Where one turn sends some rows of the set: a few examples, then the rows asked:
falom: [-10  16 -19   8  -5  16 -11   3  13  17   2   4  10   0 -16   1 -10  -9
  29  -7  17  25 -14   1  11 -12  21   6  10  10  10   2   2]
nifa: [-13  22  -7   6  -5  10  -9   9  14  18  -1   6   4  -9 -17   8  -9  -5
  30 -11  21  21   0  -4   9 -10  -1   8   4   3   8  -5   9]
kepe: [ 13  -7  -5 -20   2 -11   1 -13   2  -2  -1   0  20  -3  24  15   5  12
   3   9   4   2   5   7 -23   4  -9 -17   9   1  22  23   5]
nel: [ -6  15 -11   0  -9  16  -6   0   5  16   7   4  15  -3 -18  -1 -13  -6
  21  -4  17  31  -7   5  17 -12  19   9   9  11  14  -3   2]
mos: [-10  15  -8   3 -10  13 -10  -1   6  17   7  12  14  -7 -27   3  -9 -15
  20  -5  15  19  -6   2  15  -9  14   2  14   7   7  -6   2]
Gaz: [-12  12 -17   4  -5  13  -8   4   8  20   7   1  13   1 -15   4 -10  -7
  21  -4  21  26 -16   4  10  -7  18  13  10   8  10  -4   5]
met: [  5  -7   9 -28  13   5 -14 -26  -9   6   7 -13  18   5  16  -2   4   7
   8  19   8  18   4  -2 -15   5  10   8   6   7  21  14  -3]
beli: [  3 -12  -4  -8   4  -7   9 -11   1  -5   1  10  18  -4  34  22   8   0
   5   6   2   1   3  -1 -13  -6   0 -16   7   0  24  31   3]
gimat: [ -2 -13   8  -1   3   9   9 -17 -11   8   8  12   8  -9  22  20  16 -18
  10   5   2  -6  14 -17  -4  -7  -7  -2   4 -12  13  18  -4]
senam: [-14  18 -13   9  -7  10 -12   6  13  21   2   9   7  -3 -22   7  -6 -13
  25  -9  18  16  -8  -1   8  -9   8  -1  14   4   6  -5   4]
vero: [  7  -2   3   9   4   2  -3  -6  -4   6  11  16   9 -14  25  27  18  -5
   0  -5  -7  -7  -4  -7  -7  -6  -7 -15   5  -9  19  27  12]
Gifed: [ -7  14 -12   0 -13  19  -4   6   8  22   3  -1   7  -4 -11   2  -9   3
  24 -10  24  23 -11   1  11 -13   5  17   1   9   8  -2  13]
mudam: [-14  13 -11   4 -10  10  -8   6   9  21   4  11  10  -2 -24   7  -3 -14
  21  -7  19  12 -14   0   9  -3   9   7  13   4   5  -7   7]
Vup: [  3 -15   2 -16   5   9 -14 -25  -8   4   8  13  11   0  15  -4  21 -14
   9  18  -1  -5  -5 -10  -5  11  13  -9   4  -1   8  14  -4]
Dimul: [ -2 -11  -1  -7   5  -2  10 -20 -14   5   9   5  23  -9  24  14   7 -16
   4   5  -6  -2  -1 -14 -15  -3   4 -17  19 -11  21  26   3]
tede: [-14  16  -5   5  -7  12  -3  11  10  20   3   7   5 -10 -15  10  -6  -9
  25  -9  24  17  -5  -4  12  -8  -1  14   3   3   8  -9  13]
dud: [  4  -1  10 -25  12  -2  -2 -18 -13   3   8  -9  19 -13  27  -4   7  14
  10  10   2  15   3 -15 -18   4  -1  -1   1  -1  24  20  18]
temo: [ 15   4   1 -18  13  -2 -23 -15  -4   4  10  -6  20  -4  18   3   7  22
  -2   8   1  16 -10   7 -18   5   4  -7   8   7  25  21  13]
fam: [  1  -3   6  -6  17  -3 -21 -11  -2   0  16  18  17  -9  20   6  21  -3
   1  11  -7   2 -16  -5 -10   7  19 -16   5   0  18  25  11]
teli: [ 13   6   3   0   9   0  -3 -11  -4   9   7  -5  17 -12  25  28   4  18
  -2  -3   3  12   5   2 -15  -9 -15  -5   9   1  26  26  12]
rure: [ -3  17  -5   2 -13  20  -5   3   6  17   5   5  10 -10 -15  -1  -9  -1
  23  -9  19  28  -1  -1  18 -17   6  11   1   8  10  -1  12]
Tuko: [-10  20  -1   3  -8  12  -5   7   7  16   6  14   8 -15 -23   3  -6 -11
  22 -10  15  20   3  -3  16 -10   1   5   5   2   6  -8   7]
nadub: [ -6  18 -11   3  -7  17  -9   6  14  17  -1   0   3  -3 -12  -1  -9   1
  29  -8  19  27  -8  -3  11 -12   9  11   2  11  10   1  11]
sapa: [ 18  -5   2 -14   0  11   6 -23 -11  15  -3 -10   8  -5  23  14   3  13
   8   4   9   6  17  -3 -12  -5 -20   3   7  -3  17  17   0]
zezan: [  3  -8   7 -23  11 -15  -7  -9   7  -9   3   4  19  -6  28   7  11  10
   8  14   5   9   2  -2 -20   7   3 -13   1   6  24  22  10]
Fuzi: [  8 -10  -4 -16   1   6  -3 -21 -14   2  12   2  19  -3  26  -9  11  -1
   6  12  -6   5 -11 -12 -10   0  18 -13   6  -3  22  30  13]
dev: [  9  -3   7 -17   3  -7   7 -19 -13  11   4  -3  17 -14  17  10   6   5
   7   3  -1  -3  12 -12 -21   0 -20 -12  12 -12  22  18  14]
mutim: [  9 -11  -2 -13   0  -4   1  -9   3  -8   3  14  13  -3  34   6  18   3
   6  11  -1  -4  -4  -6 -12   3   9 -18  -6   2  20  29  10]

dev moves to Dimul
nadub moves to nifa
Where do these go?
nel moves to rure
mutim moves to zezan
temo moves to teli
tede moves to mudam
gimat moves to Vup

Where one turn sends some rows of the set: a few examples, then the rows asked:
zira: [ 22   6 -14  21  -7  16   5 -16   5 -14  14  -5  -3   6   8  12  -4  -3
   9 -31  -1   5 -21  12 -11  21  -5  22 -20 -17]
las: [ 22  -2  -4  16 -11  16  10 -13  13 -26  20  11  -6 -10   1   1  13  23
  -2  -9 -35  -8  19   1   1  22 -25  12  15 -25]
duvu: [ 17  11   6  25  -1  33 -12  -7  29 -13   0  10  18 -24  -8  20  22   6
   2   1 -28  -3   2  12  14   6 -24  18   2  -1]
fen: [ 16   2  -7  20   7  17 -16 -16  -3  -8  29  20  23   9   8  17   2   2
  16 -27 -17   1  -7  26  14  11 -23  16   8 -14]
sav: [  3   2   4  32 -12  18  -1 -13  23 -22  11  -1  21 -26 -23  12   7  -3
 -10 -16 -22  15  13  -2   4  17  -2  12   5 -30]
Mizo: [ 17  -2   2  21   3   5 -13 -11  14  -2  21   1  17  -3   6  15   9  16
   8 -17 -23   9  10   1 -19  -1 -12  -7 -12 -20]
gat: [ 16  -7   0   8   7   2  -9   2  30   0  15  12  15   1 -12   2  15  10
   5  -1   0   6 -14  14  10  21 -23  22   9 -36]
nutis: [ 13 -10  -4   6   3  -6 -11  -6   9 -13   1 -11   7  -9   2  22   6  13
  13 -10 -22  15  20   3  -8  -2  -9   1  -6 -16]
Gudol: [  9   6  -2  26  -5   6 -13 -24  33 -35   8   1  -3 -30   6  16  18  -4
  -1   0  -9  -2  -3  -6   6   5 -12  30   5 -21]
zera: [  4 -18 -12   2  15  -9  -4 -15  16 -16  26  -9  -6  -5   3  14   0   3
  16 -19  -5  10 -11  24  -2  23 -15   8 -13  -3]
Lebas: [ 14 -15  -5  23   4  25  -9 -31  26 -30   9  14  -9 -15   5   8   8   5
  -9 -22 -16  -2  13   8   4  14 -13  -2  -9  -6]
gif: [-13  -8  -1  27  -3  27  -1 -11  21 -13  20   2  13 -17   4  26   4 -11
  11 -28  -5   6 -11  16   2   5  -2  18 -15  -4]
Suz: [  8   9   4  11 -11  23  16 -33  11 -12  -2  -9   4 -18  -2  15   3  -1
   2 -19  -8  -4 -20  12  17  21 -10  20  17 -14]
sero: [ 14  -8  -7   0   7  -8  -7 -14  14 -14  28  -3  -6   1  -2  11  -4   0
  16 -22  -5  -1 -21  25  -8  18  -7  15 -16  -7]
rigod: [ 33 -16 -14  26  -7   5  -6 -23   9   0  21 -12  13  -4   4   8   6   2
   4 -11 -22  13   2  15   2  -6 -24  -5  -1 -10]
vik: [  7 -13  -2   9   3   9 -18  -9  16  -4  22  10  18  -2 -12  -5  11 -14
   6 -24 -43   7  -5   3   6  12 -14   8 -12 -10]
Ravu: [ 18  14  -8  18 -14  11  -9 -21  40 -35  21  -2   0 -33   3  13   4  17
   2  -1  -2   4  -5  11   6   3 -14  23  -5 -19]
lipe: [ 21  -2  -3  21 -17  24   4 -12   4 -26  32  15  -4 -21   5  15   7 -25
  -3 -18 -26   5   0  11  -8  17 -12  10  14  -3]
Mirar: [ 15  16   2   6  -4   3   6  -6  22 -28   1  16  20 -22 -10  18   8   9
 -12  -1  -1   4   4  18  15  16 -12  25  -8 -30]
bek: [ 15   8   2  24   6   8   0 -15  12 -13  21  16   4  -9  18  -1   2  -1
  -4  -6 -34 -24  10  14  -2  12 -26  13  16 -20]
Naref: [ 15  18   3  18  -1   5   5 -12  20 -36   0  16  17 -24   5  29   8   2
  -5   1  -3   1   5  12  11  12 -12  30   3 -30]
fud: [ 41 -17 -21  23  -1   3  -4 -14   6  -9  12  -1  13  -6  -5   5   9  -2
   7  -8 -33   2   9  20   6  -3 -21   2   5  -7]
duf: [ 18  -2  -3  -1  -8   1  -7 -25   8  -8  14   3  20 -19  -2  15   9 -23
  13 -17  -4  24 -18  14   7  17 -11  11 -18 -25]
koliz: [ 10   1   1   9  -1   6 -15   2  21 -11  -2   4  10   4 -15   4  14   1
   2 -10 -10   3 -29   3   1  18 -12  31  16 -29]
febu: [ 16   5   4   2   2  21  -5  -2  27  -2   4   2  -4 -11   1   2  12   4
  30 -23  -2   0 -16  27  22  13  -1  21   0 -30]
Boka: [  8  23   2   9  -1  27   1  -1  17  -5  18  15  14  -8 -14  15  19 -12
  10 -21 -22 -16  -6  13   5  32  -1  28   4 -19]
bupa: [  0 -10   5   1  -5  19   6  -4  38 -22  14  24  -5 -16  -8  -3  -9  -3
   6 -18 -15  -3 -10  13   1  20 -11  35   0 -18]
gova: [ 15 -13 -16  14  -3  21   2  -4   9  -3  19  -6  -3  -4  -7   0  22   4
   4 -29 -19   4   3  18  -4  15   4 -13  17 -16]
peson: [ 26  -9 -13  14   4  16  15 -20  11 -16   7  -5 -10  -1  21   7  11  -8
  12 -20  -4   1  -7  24  -2  25  -9  26 -15 -20]
fik: [ 12   4  -7  31   2   2   0 -12   5 -33  37  -4  12  -9  -6  25  -5   3
   3 -13 -29  -5  24  12   9  21  -9  19  -7 -13]
Zar: [ 30  -7  19   2   0   0  -6 -17  25 -23  12  16  11  -7 -20  21   2  -9
  -2  -7 -29  -4   8   6   3   7  -7  19  16 -28]
dugum: [ 24  -4  -4  12 -22  25   3 -14  15 -35  17   6  -4 -17   1   9   5  24
   1  -5 -29  -3  18  10   0  24 -26  19  16 -18]
vago: [ 21  16  -4  12  -4   6  -4  -4  -2 -19   9   4   1 -10   2  -5  -7  10
   1  -7 -33 -23   0  29   3  13 -27  13  15 -15]
dufu: [  6   4   4   4   3  21 -16  -4  28  -6 -13   2   4 -10  -4   1  11   8
  17 -17  -5  -3 -17  16  16  14  -1  22   1 -29]
zuz: [  3   1 -13  12   0  -3   3 -14  20 -18  20  10   9 -10 -21  13  21  22
  14 -30 -11   8 -14   0   3   5  10  14 -12 -16]

Zar moves to Suz
duf moves to gova
zira moves to Mizo
Where do these go?
peson moves to nutis
Naref moves to dufu
Boka moves to gif
fud moves to dugum

Where one turn sends some rows of the set: a few examples, then the rows asked:
Fem: [ -3   6 -13  13  -1  -5  10  -2 -19  -3   7   3  -5   1 -10  24  -1  -5
   5 -14   1  -1   9   7  49  -2   1  31   0  -1   8 -11 -10   1  -9   2
   1  -3 -13  -5   3   5 -11   7  31   2  -3   2  -2 -11  -4  24  -2  -7
  -9   4   6   0 -12  -8  -5  -1  -5]
semu: [  9  -3 -21  27   1 -18 -17   5 -18   4   6 -15  -5  -4  15  18  -5 -30
   9 -10  -9   0  11  19 -13  -5   9  -6   8 -18   3 -11 -12  -8  -6   0
  -7 -11  -5  -5  10 -20  -7  -2  19   1  -6   0  -3  -7 -30   2  -7  -2
  -4 -32   4  -2 -24   5   3 -13 -16]
rek: [ -8 -20   0  22 -10 -16   6  19 -16  12  -5   3 -20   6   9  15  22  -2
   0  -9 -18  -8  -1   8 -11 -17  -3  -9   5  11  24 -12  -5   0  -5  18
   4  -4 -11 -11  -5   7   1  -5  17 -15   3   9 -24 -13 -12   0   2  -8
   7 -19  -2 -12 -20 -28  -5   5  12]
kiga: [  9  11  -1  12   5   1   1  -5 -16  -7  11  15  -1   1 -24  17   6  -1
   3 -14 -24  11 -26   9   2 -17   0   4  11   5   6   8  14  15 -12  10
  -4   9  -4  -2  -3 -18  -1  13   8  21  10  18 -11   4  -8   4   4   3
  -5 -20   9  -5 -13 -31  25  -4  -6]
Gifev: [  0  -5  -5  41 -13  -1   9  16  -2   6  12  -6  -9   4 -15   0  23   4
  15 -14 -12 -10 -20  19 -11 -15 -16 -12   7  22  -1   1   4  16   3   6
   0   0 -11   7   3   0   4  11  19  20   1   5  -6 -19   7   5   6  11
 -30 -19  18  -9  -4   0   7   1 -14]
Fop: [  6  -1  -8 -20   9  -5   0  -5 -23  17  -1  14 -21  11 -12   9  10 -13
   8 -26  -8   4  -6   2   4  -5   9  -2   5  11 -13 -25 -10   0   7   3
 -10   0  -3   4  16 -11   6  10  11   2   5   1  -7 -15 -11  11   1 -25
  -3  -8   7  12  -7   4  16 -12 -21]
lel: [  9   2   3  -2  -2 -19   7  -1 -14   8   6  21   7  -1   5  21  12 -24
   7 -15  -6  -1  -2  18  18 -15 -28  21  11  19   9   0  -9   5  -3  -7
   8  -7 -11  -3  -6  24   2   8  22  12  -3  11  -2 -10  23 -15  -2  -9
 -10 -21  12   7 -13  -4 -13  -9 -17]
geb: [ -6  -7  -4   5   8 -30   4  -1 -18  17   6   5   3  21   5   6  13 -14
  20 -17   3  -5   1   7  20  -6 -15   8  12  -5  -4  -9  -2  14  -3   1
   2  -5  -7  12   3  13   5   5   5  27  -2   3   2  -5  13  -5   8 -30
  12 -22  -9   9 -23  -6  -4   9  -3]
pes: [  4  10  -2  -4  16 -18   2 -11  -3  -1   0  16   1  15   8  12 -12  -8
   9 -19   2  -5 -17   2  15 -14 -30  -1   3   0   8 -15  -3  -7  -8 -10
  13 -16  -9  -6  -4  28  -8   3   9  -3  -4   7  -5   4  14 -20   1 -16
  -7 -21  -1   5 -16  -2 -11  -2 -13]
Kez: [ -1  11  -3 -14   6   0   9  -9 -12   2  13  10   0  -7  -6   9 -12 -12
  13  -4  -2   4 -15  23  -3 -25   1   8   0   7  -9 -16 -17  -8  17  11
 -19 -17   0   4  12  -1  -3  -6   9   7   0  18 -20  -4   2  11   1  -7
  -2 -17   9  14 -10   4  -8 -12 -28]
Sezo: [  2  -3 -12  -9   4  -3  14   5 -11  -6   6 -12  -5  20 -23  12  17   6
   3  -7  -8   5 -37  12   0   0 -16   5   5   0   8  -2   0   8 -14   4
  -3  -8 -26  -9   1 -24  -8   3   8  16  -5   7 -10  -3 -24   1   8 -12
 -11  -5   5  -1 -21 -35  10  17 -11]
bab: [  1  -2  -4 -38   6   6  -1   9  -4  13   3  18 -15  19 -11  13   1  -6
  10  -9   0   0  -5  18  -3  -1 -14  -9   0   2  -6  -7  -6   8   1  -6
  -1  -3  -9  -2   3   1 -17   3  16  19  -6   9  -9  -8   2   0  -1  -5
  -6  -7   7  -9  15  -4   4 -26 -22]
fub: [ -3  -7  -3  13  11 -10  -1   0 -20   1   8  -1  -9 -19 -12  -8  -8  -5
  36  -7  -7   7  -3   7  14   3  -7  10   2  -1  15   1 -21   2 -18 -15
  -5  21  -9   0   0  -2  -9 -10  11   5  11   6 -28   0  12  -1   2 -16
  -1 -21  16 -11 -18 -12 -13 -11 -27]
gamig: [ -1   9 -10   2  -9   2  17   6 -10   5  17  -4   5   2 -31   2   3 -13
  -4  -5 -13   1 -37   1  -4   3 -11  27   1  13  15  -9  -2  22  -2   6
  -4  -1 -20 -11  15 -26  11   0   6   9  -2   2  -2   6  -8  12  -1  -1
  -9 -20  13 -12 -27 -20   6   6 -21]
pamet: [-20   3  -3   2   0  -6  10 -13 -13  -5   0   0   1  18 -11   6 -12 -13
   4 -17   1   7   4  21  24  -2 -12   5  -1 -19   8 -14 -18   8  -9 -10
   9   1 -13 -27  16  -3   1  16  17   1  11  -6   4  -5 -16 -12 -14   4
   6 -14  -2  -4 -20 -12 -19 -10 -16]
tupa: [ -2  -2   6  42   2  -1  -9   3  -6   6   8   1 -22   5  17  33  11  -2
   6 -16  -7  -6  -3  13 -33  -7 -12  21   3  -4   7  -4 -11   1  -2  11
   3  -8 -31   0   4  -6   1   3  12   5   1   3  -7 -11 -13  -4  -4  -5
  -8 -25   8  -6 -16 -30  -8  -6  -8]
Bogez: [ -4   3 -26  15 -13 -16  -4  11 -11   8   9 -12 -15 -14   8  17  -8 -16
   2 -14  -6  -3   5  22  -3  -7  -5  -6  -8 -17  13   5   3  -4  11  -1
  -2  -1  -5  -9  19  -5 -14 -12  28  20 -15  17  -1 -18 -13   3   4  15
  -6 -18  16  -4 -38  13  -6  -9  -9]
Fisuf: [  2   5  -4  27 -15  -5   9   1 -11  18   4  -3 -23   0  -8  32  -2   5
   0 -22  -8  -8  -2   1 -19  -5  -7   4   2  -5  23 -12  -6  -1   6  -2
  -2   5 -24   1   0   9  -8   2   6   2   0  16   8  -8   2  -7  -5  12
  13 -26  14 -22 -43  -5  14   1   6]
vetek: [ -7   4  -5  32   0   5  11  13 -12  10  -4   0 -28  18  -1  11  20  -1
   4  -2 -14 -17  -8  20  -9  -6   2  15  -6  -2  35 -22   1   5   7  -8
   2 -13 -15  -7   7   6   2 -12  17   4 -18  20 -11   5  -5 -18  -4 -11
  -3 -15  -1 -27 -17   2   0   7  -2]
fif: [ -2  -2 -27  16  -7  -9 -10  21 -13   7  -5 -11 -21   4   7  21  11 -18
   6  -7  -3 -16   3  26  12  -5  10  -8  -7 -13  26  -2  -1   2 -17  -9
  -2  -6  -2  -5   7 -14 -20 -15  23   7 -16   1  -8 -13  -7   9 -10  -4
  -5 -26  11 -16 -22  12   6 -17 -24]
Vabu: [ -7  -8 -14 -20  -6   4  19 -10 -18  20  -2   0  -3   7  -4  14   1  -5
   5 -16   4   8 -11  29   9  -3  -9  -2 -19  -9 -10  -3 -13  14  -3   9
 -24 -11  -6  -7  21  -1  -9 -12  -3  13  -3   1  -8 -13  14   7   5 -14
   9 -20   7  -1 -12  -5   4 -21 -17]
tivu: [ 10 -10 -10  32   1 -10  27  23 -17   0   6 -17  -5  19  -9  20  21   4
  -1 -14 -16  -5 -17  18   4 -15 -16 -18  14  -6  -6  -4  -7   6  -6  12
  -9 -13  -9 -10  -3   2  13   7   3  12 -12  -2   5  -1  -3  -2   3  11
 -14  -8  -7  -3 -24  -6  19 -16 -10]
Laza: [  2  -5  -9  44   5  -1  17   6   5  -5   6 -16  -4  16 -13  -9  -3  14
  13  -5  -8  -3 -24   9 -21  -9 -19 -29  -1   8  -1  -8  -5  12   1  -2
  -3 -18  -6  -7   5   0  -5   8  10  10  -2  10  -7  -5  -2  -5  10   1
 -13 -23  16  -3  -8   2   2   7  -6]
duz: [ -7   1   1   4   2 -19  13  -6 -10  24   4   8  -8  17   6   5   3 -15
  14 -25   8  -9  -7   1  16   9 -11  11  -2   3   9  -7  -7  19 -15 -10
   3  -5 -24   6   1  18   6  11   6   8  10  -1 -22  -6  11  -5  -1 -21
  10 -34  21  15 -22   7  -7   4 -22]
sor: [ -5  -4   2  12  -1  -2  13  -1 -20   5   7  11  -8   9 -23  12  -9  -7
   4   2  -9   7 -43   6   3 -10 -16  -3  -5   2  26  -9   3  20 -22   2
 -20  -8  -6 -24   8  -9  -7  10   7  14   2  31 -20  -3 -12   3   6   2
  -4 -25  10  -6 -10 -20  18  -1 -10]
lom: [ -2 -15 -25   7   5 -11 -21  15  -6  -1   0 -12 -29 -11  13   3  -5 -16
   1 -14 -13 -13   9   8   0  -5   6 -18  -1  -6   9  -8  -4   3  -1   1
  11  -1   0 -19  -1 -10 -13 -10  39  -3  -6   4  -9 -12 -18   4   5   1
  -8 -21  18  -2 -15  -2  -5   0 -16]
Povi: [-12  -2   4   6   2 -17  -6   8 -32   3  20  13  -3  -4 -25  13   9  -1
  22  -8  12   2  -8   1  10   7 -17   1  11 -18  19   7   5 -14   0 -14
   3   1   0   3  13  -1 -16   8  17  13   7   6 -10  -3 -11  -6  17 -25
  -9 -20   2  -2 -16   2  -5 -19  -1]
Voki: [  5  -3 -12  35   2  -4  21  18  -8   3  -1  -8 -15  12 -16  13   5   0
  -3 -19 -13 -20 -26  11   4  -2  -8  -8  12   8   3 -14 -26  15 -10   9
  -4 -18 -14 -14  -7   3  18   7  -2  -7  -4  -3  -7  -7  -4   6   0  13
 -17 -25  23   2 -25   1  19 -15 -24]

vetek moves to Fisuf
lom moves to fif
Where do these go?
geb moves to pes
Voki moves to Gifev
pamet moves to fub
Sezo moves to sor
Vabu moves to Kez

